(in the rows, 128 means zero)
Each row of A is roughly a mix of the hidden directions of one of 3 groups.
A, 77 rows:
[[156 137 127 171 111 151 156 112 105 129]
 [143 126 117 157 132  78 140 102 150 118]
 [117 121 106 118  70 145 147 131 117 143]
 [140 122 124  84 101 170 139 139 113 128]
 [ 93 127 128 179 129 132 116 107 102 132]
 [ 80 138 123 118 131 103 127 151 119  91]
 [111 113 126  98 156  99 157 116 116 159]
 [ 96 105 102 161 115 121 152 109 127 102]
 [ 92 153 113 118 114 117  80 128 127 111]
 [140 118 150 151 103 112 153 125 173 147]
 [102 122 134 145  97  89 135 135 166 126]
 [134 128 139 120 103  95 105 146 172 110]
 [149 108 108 116 106 132 180 126 148 117]
 [140 132 129 114 153 107 150  74 125 111]
 [129 115 147 111 124  91 141 125 173 155]
 [111 145 115 130  96  91 101 137 127  94]
 [116 108 116 146 101 104 102 131 172 138]
 [ 97 115  87 126 102 136 158 135 145 109]
 [ 99 107 142 132 145 140 153 124 158 168]
 [184 112 140 122 114 140 147 142 142 148]
 [132 151 152 142 127 153  99 147 110 169]
 [121 136 121 146 112 142 185 103 111 133]
 [156 137 138 129 130 158  94 130 134 173]
 [152 151 119 125 111 131  88 136 112  88]
 [125 137 146 145 103 116 137 105 169 164]
 [114 101 144  83 110 150 132 151 137 149]
 [132 138 159 113 186 138 126 135 112 121]
 [136 133 112 108 105 142 187 131 136 127]
 [134 157 138  74 141 112 152 134 127 114]
 [ 96 104 132 132 155 143 163 123 132 163]
 [157 133 146 129 114 154 111 165 130 165]
 [108 113 105 143  74 116 128 128 146 146]
 [125 122 139 153 160  92 101 126 163 124]
 [150 131 139  83 132  99 100 133 155 130]
 [ 94 136 132 144 103  96 138 108 154 156]
 [116 172 150  88 148 118 125 140 111 127]
 [108 139 107 119 150 139 132 109  74 137]
 [ 83 133 136 145 129 150  98 153 119 152]
 [113 150 111 113 149 159  98 114  90 131]
 [112 119 157  87 143 159 136 151 111 143]
 [143 133 106 107  89 173 119 135 115 120]
 [101 126 134 149 144 119  69 133 120 126]
 [176 100 147 154 131 132 106 121 134 149]
 [105 132 141 110 142 143 111 112 162 172]
 [106 141 109 151 124 154 145  82 117 147]
 [140  94 139 111 163 132 168 135 132 150]
 [124 142 153 129 181 145  99 141 120 121]
 [148 118 110 150 116  84 131 106 161 117]
 [131 124 158 129 185 102 123 126 143 123]
 [131 148 130 149 149 103 168 104  96 122]
 [137 118 161 112 181 105 132 128 143 123]
 [ 89 125 127  96 133  87 115 127 149 144]
 [145 112 114 115 150 134 133 154  90  89]
 [146 124 114 118 155 155 129 137  80 105]
 [141 108 145  84 157 113 132 134 155 151]
 [154 103 163 158 128 110 110 157 116 125]
 [121 101  93 161 109 155 122 108 146 142]
 [165 140 142  97 116 134 169 149 131 137]
 [146 105 116 113 119 133  93 165 162 131]
 [152 153 131 112 103 106  85 129 145 108]
 [157 130 131 137 142 149 109  84 131 163]
 [ 86 159 140 121 152 108 113 121 102 111]
 [120 137 115 113  97 178 120 144 102 133]
 [119 136 128 114 110  67 138 111 137 143]
 [150 104 114 124 105 104 114 121 177 120]
 [133 141 149 109 162 135 164 123  89 125]
 [152 134 121 151 150 112  89 120 160 104]
 [141 130 120 151 133 143 167 106  85 142]
 [ 85 145 116 105 125 111 152 145 122  95]
 [150 139 103 155 113  96 154  97 125 113]
 [151 130 125 114 154 175 103 140 107 111]
 [111 155 115 104 138 145  78 119 110 124]
 [112 145 103  77 129 134 111 147 154 124]
 [130 130  96 103 137 133 145  77 148 123]
 [146 135 126  71 140 115 118 144 153 116]
 [110 105 127 145 114  97 106 133 173 143]
 [114 129 103 168  99 116  95 128 151 133]]

Here is one row from each group, named. Which group is each of the other rows in?
[133 114 135 170 102 113 174 127 139 131]	S
[104 125 116 166 108  88 146 114 134 145]	P
[134 130 138 107 157  91 140  94 124  96]	L

[104 150  97 103 124 143 163  98 134 125]	L
[137 153 128 134  95 124  82 135 146  99]	S
[ 85 143  89 113 110 146 150 128 137 122]	L
[136 154 141 124 123 141 111  92 148 172]	S
[115 158 131 140 143 151 112  89 110 160]	L
[ 91 111 122 161 130 165 129 152 132 110]	S
